128 stands for zero in the data rows.
Some points:
[102 196 153 101 156 119 142 187  93 151  80 117 160 180 126  43 153 106
 176 132 144  74 104 132 152 127 162 146 190 188 129 124]
[124  83  91 134 110 100 138 135 126 119 106 148 139  70 122 153 157 129
  77 124 171 126 123 137  82 109 127 103 163 149  82 138]
[133 132 131 127  91 171 108 118 108 165  88 133 120 188 176 114 152 173
 127 150 108 106 141 131  96 100 170 152 156 108 108 114]
[119 146 124  85 123 137 135 156 116 160 109 113 209 110 157  89  84 176
 128 157 160 100 104 189 121 120 128 110 165  87 134  82]
[137 121 125 135  97 113 111  99  98 180 149  78 175 181 143 176 101 115
 110 156 106 146 136 125 145 153 137 145 120 145 133 167]
[110 141  83 121 113 168 114 147 175 132 139 222 104 107 104 170 112 121
 102 130 128 128 130 147 111 119  82  61 136 138 106 127]
[143 137 172  96 147 129 152 142 104 136 112 103 153 168 188  42 139 139
 143 145 147  71 118 123 145 146 137 177 223 101 118 113]
[130 154 103  90 113 134 157 139  85  88 157 137  99 108  82 131 150 154
 126  96 137 142  69  95  74  97 140 141 168 122 121 151]
[122 234 116  73 125 213 124 140  82  94 237 110 150  54  92 123 147 157
 108 133  87 116  38  82  61 126 136 161 161 128 161 206]
[108 118 121 114 167 141 126 165 136  66 104  79 102 124 104 107 140 116
 169 146 162 153 116 113 167 134 160 187 160 105  91 150]
[133 105 109 160  69 155 106 126  99 175 144  84 146 117 131 145  87  98
  80 180 131  92 145 105 123 108 159 140  93 128 129 136]
[ 91 135 155 120 109 149  92 132  88 141 158 119 158 127 162 132 119 120
 105 102 137  67 143 117 193 145 153  70 125 164 202 174]
[ 86 121  89 137 106 108 113 162 129 137 154 162 173 134 116 147 120 105
  63 171 156  87  90 101 136 135 128  78 118 146 102 129]
[174  64 115  87  98 141 136 129 133 109 172  90 116 114 127 121 140 137
 153 168 126 104 147 118 124  64 106 109 105 144 104 117]
[144 150 156 218 159  28 224  43 138 142 110  76 116  75 101 141 216  39
 136  65  97 176 172 115 111 244 152 105 115 134 133 159]
[ 74 122 151  87  85 122   4  84 121  59 176 107 110  66 140 109 129 174
 187  78 147 143 229 184 167 141  55 100  87 170 239  50]
[ 69 125 170 110 146  63 161 116  53 108 150 173 134 120 129 150 136 118
 197 120  85 142 179 167 119 151  64  65  65 182 177 123]
[159 138 152 133  64 138 133  90 111 127 102 111 145 211 156 113 136 121
 172 141 101 161 130 149 115 147 102 130 139 115 101 152]
[152 122 136 120 102  95  92 126 159 122 123 197 122  79 101 165  93 136
 109 125 100 128 117 110 108 120 147 105 121 168 127 109]
[ 88 183 149 110 156 121 114 164 100 186 104 127 184 138 144  98 127 117
 125 133 153  53 121 127 164 102 164 143 168 131  81 143]
[131 149  93 146  81 156 166 116 104 143  86 125  83 214  95 117 140 193
 120 144  85 122 124 104 151 130 133 182 151  92 152 139]
[141 140 143 135 147 158 106 149  93 134  99 100 150 172 153  91 121 150
 172 128  94 144 106 149 128 147 119 162 192  88 119  87]
[ 72  94 141 165 107  74 133  98  83 149 120  85 148  64 110 149 136  81
 144  73 132 140 181 150  62 155 139  89 112 138 152  99]
[165 155  78  90 184  66 129 147 193 103 137 101  92  27  73  89 172 121
 244 153 145 170 102 121  82 117  98 248 103  94  49 151]
[133 142  62 104 187  92  92 173 153  67 208 167  48  50  61  55 135 112
 212 154 158 192 117 170  59  79 117 255 125  91  42 147]
[ 90 124 126 113 147 123 119 197 101 113  93  94 168 135 152 125  48 118
 134 170 130  63  86 135 153  91 157 206 142 122  99 173]
[ 77  61 141 125 118  93 143 120  99 106 115 163 118 132 144 102  53 104
 100 118 148 127 121 113 124 101 114  79  98 118 114 103]
[151 109  97 130 103  96 141 112 152 127 174 114 158  80 106  99 134  85
 120 170 168 169 150 113  61 104 124  83 115 151 143 140]
[159  68 145 123 159 121 107  78 161 133 121  91 158 177 116 157 139 117
 148  74  94 129 139  96 130 126 114 118 155 129 125 118]
[133 126 161 150  98 136 130 102  88 118 101 114 117 173 118 159 143 157
 129 129 124 166 164 112 125 117 126 128 116 164 160 126]
[ 37 107 121  82 165 132 125 172  79  94 132 103 101 109 113  66  83  61
 159 113 164 106  85 132 185 131 191 243 168 141  70 155]
[132 154 129 127 162 151  80 159  92 172  98  93 183 145 198 124  73 128
 125 186 140  94 122 167  84  86 148 172 197 128 148 128]
[123 134  82 119 149 154 142 162 143 160 121 150  92 183 183 167 117 115
 101 150  88  81 118 112 147 115 137 142 126  95 145 117]
[147  99 137 163 113 158 114 141 124 150  76 136 137 196 154 136 129 146
 150 144 149  51  90 112 108 125  95 152 135 103 111 127]
[131  90 142 132 111 109 153 119 145  85 128 160  81 152 118 140 144 128
 114 141  89 119 132 133 146 120 110  93 134 139  75 102]
[ 93 122  92 122 156 150 132 157 150 139 132 198 111  93 148 157 115 166
  46 131 113 157 116 120 166 133 149  99  84 145 143  99]
[135 145 117 166 144 154 105 163 114 136  85 185 124 179 110 137  93 150
 140 120  93 110  91 117 161 118 148 119 155  82 124 136]
[135 105 171 154 101 115 181  45  92 176 109 133 115  71  86 136 125  73
 101 107  99 105 155 137 139 198 110  89  79 120 153 177]
[222 121  85 165 165 121 168 126 170  88 126  81  90 162 115 133 175 129
 156  97 184 171 174  97 118 101 132 120  82  93  71 116]
[118 145 150 113  99 130  89 142 138 139 162 193 130  85 122 187 110 128
  66 157 124 135 132 175 143 131 118 108 114 160 122 123]
[ 93 153 171 122 205 160  97 157 109 174 154 107 180 107 138 139  65 169
  91 198 170  63 106 187 120  97 120 171 151  84 169 119]
[124 141 115 147 142 100 141 107 154  84 159 178 114 107 137 126 120 115
 117 144 151 111 107  93 146 112 121  78 136 141  76  88]
[167 132 107 108  98 139 115 144 155 127 110 211 129  97 121 165 152 143
  80 134  81 117 114 122 160 104 119 109 112 159 138 154]
[176 119 163 146 115 179 142 115 154 128 125  81  95 199 129 143 169 107
 102 107 101 133 134 110 122 130 108 112 101 122 135 149]
[133 159 156 142 152 131 152 126 123 115 117 139 101 182 144 112 141 199
 142 122 128  85 113 135 121 149 151 200 134 109 135 104]
[159 127 166 138 127 148 128 118 117 128 145  74 152 183 131 137 136 122
 123 123  82 113 114  97 138 102 112 104  85 113 148 128]
[117 126 117 119 106 117 113 137 171 148 100 182 149 103 103 154  83 147
 111 120 177 163 175 139 111 133 150  63 119 140  56 112]
[203 162 110  37 183  57 160  67 204 162 223 106 112  94  92 103 255  88
 115  85 120 210  62 140  80 177 125 165  71 128 180 182]
[119 124 107 139 130 136 145 113 159 111 123 178 113 108  76 127 129 147
 148 108  95 187 144 109 148 112 146  92 135 122  78  90]
[169 117 137 130 104 114 104 140 132 186 120  74 139 144 136 157 117 130
 162 146 114 124 169 112 128 141 111 117 120 118 110 142]
[ 82 106  86 117 112 175 103 133 164 142 157 215 128  60 133 199  94 121
  86 176 122 159 134 165 149  89 160  82 114 153 103 100]
[108 174 156 144 165 147 129  82 129  84  99 136 100 169 138  95 150 158
 151 109 127 126  80 130 115 123 114 142 203 102 156  85]
[108 139 114 124 132 160 125 156 164 141 165 193  99 101 149 126 123 134
  55 128 116 166 109 116 140 129 145  85  85 145 140 149]
[ 70  80  83 140 113 121 141 143 145  37 113 172 133  91 118 104  76  93
 112  43  93 140 109 158 125 149 169  62 101 147 111 121]
[122  72 120 139 131 168 120 152 119 165 120 135 144 172 131 166 107 138
 112 122 152 105  88 138 164 128 133 139 159 111 153 115]
[146 150 137  99 118 156 124 122 135 123 121 116 143 180 125 105 130 134
 122 156 133 126 136 131 112 125 143 166 146  92 118 133]
[139 106 149 165 150 154 103 110 161 186 132 135 148 119 144 146  94 163
  71 166 101 132 115  95 208 114 116 128  85 124 181 160]
[123 190 180 101 151 161  97 134 128 176 147 117 153 110 150 148  71 152
 126 190 122  67  93 161 124 100 123 128 156 103 175 170]
[102 145  74 106  95 144 162 143 132 114 119 207 124  82  95 167 133 133
  90 144 131 156 112 181 117  95 133 132  74 171 101 119]
[152  95 120 191 115 174 187  98 146 125  85 132  88 215 141 137 150 178
 159  94  95 153 112 131 108 142 132 156 171 146 119  83]
[124 158 150  95 157 157 121 139 110 148 121  90 123 138 137  74 108 130
 156 183 115 101  96 134 162 136 126 130 164  88 171 129]
[166 115 102 144 132 138 144 111  91 111  81 120  97 169 162 129 122 150
 111 147  99 113 109 135 140 105 127 158 174 133 129 114]
[126 143 137 175  99 147 118 163 108 138  93 122 132 204 148 125 123 138
 119 151 143  93 125 148 137 136 135 173 144  77 128 123]
[154  63 179 179 100 115 143  77 116 177 134 102 108  63  92 113 101  79
 129  96 180 109 189 142 163 192 141  80  91 149 146 180]
[151 107 107 134 148 111 203 186  82  99 179  79 172 123 132 143 157 133
 211  81 155 120 117 111 128 127 163 130 115 146 129 135]
[116 137 161  96 175 150 133 122 110 126 110 148 166 133 155  94 104 155
 121 165 161  90 130 142 103 128 122 155 170 110 163 144]
[ 59 152 120 105 135 106 121  78  95  84 131 125 133 191 118  92 131 131
 167  49 145 161 132  99 153 146 140  97 169 160  98 152]
[130 133 152 153 129 142 145 164 160  80 126 180 108 128 128 164 127 144
 150 129 126 167 141 145 122  79 117  64 138 128 107 100]
[ 98 123 142 120  88 109 143 158 181  92 124 178  88 110 105 139 157 107
 101 135 122 187 128 121 105 125 113  80 116 143 103 142]
There is one direction along which these points spread out most. Take the direction at right angles to it along which they spread out most. Go by this last direction. How many in every 100 of the points above lie lower along it than each point below? Round to a whole number. More than half of the points above lie lower than the first one.
[163 131  65 100 136  70 133 135 174 143 181  93 121  71  91 108 110 119
 176 170 172 122 118 135  96 108 110 214  83  88  50 161] 96
[234 108  86 168 150  44 189 151 159 117  99  97 100 146 137 142 209 118
 155  84 154 178 162  90 136 182 103 156  77  94  89  70] 96
[ 95 144 155 155 123 131 109 101 173 120 158 125 113  82 143 143 144  82
  70  85 116 144 172  97 142 168  95  71  36 153 180 137] 14
[171 142 161 126 168 147 124  96 146  52  97 101  99 186 122  39 162 137
 167 136  96 171 165 103  82 130 165 128 192 102 151  62] 93
[138 100 118 183  86  74 116 103 186 138 136  66  98  74 154  55 173  77
  95  82 174 160 165 127 139 144 160  81  99 138 141 163] 75
[ 68 145  87 128 168 153 124 143 125 153 150 201 120  97 145 191 117 116
  79 127 109 136 108 103 130 106 115 114 113 136 138 113] 12
[ 93 149 111 107 151 124  83 165 139 178 108 120 166 145 143 169  77 143
 108 159 139  81 117 144 125 138 120 143 142 117 157 122] 14
[158 138 151 157 105 137 130  97 118 112 117  79 129 159 131 123 177 106
 123 117 129 101 130  76 105 139 110 129 114 150 143 156] 74
[132  70 191  39 116  92  19 105 128  71 179  61  99  55 135 147 143 159
 169  40 150 188 210 174 137 152  41 108 108 163 219  36] 64
[185 110 153 168  94 126  95 102 103 145  96  74 159 175 160 115 132 163
 137 121 107 182 162 105 119 122 111 140 126 131 150 128] 59
[145 139 129 171 106  93 224  67 107 166  92 116 143  95  93 184 129  72
 147  57 127 136 181 129 195 213 104 146  47 158 173 142] 55
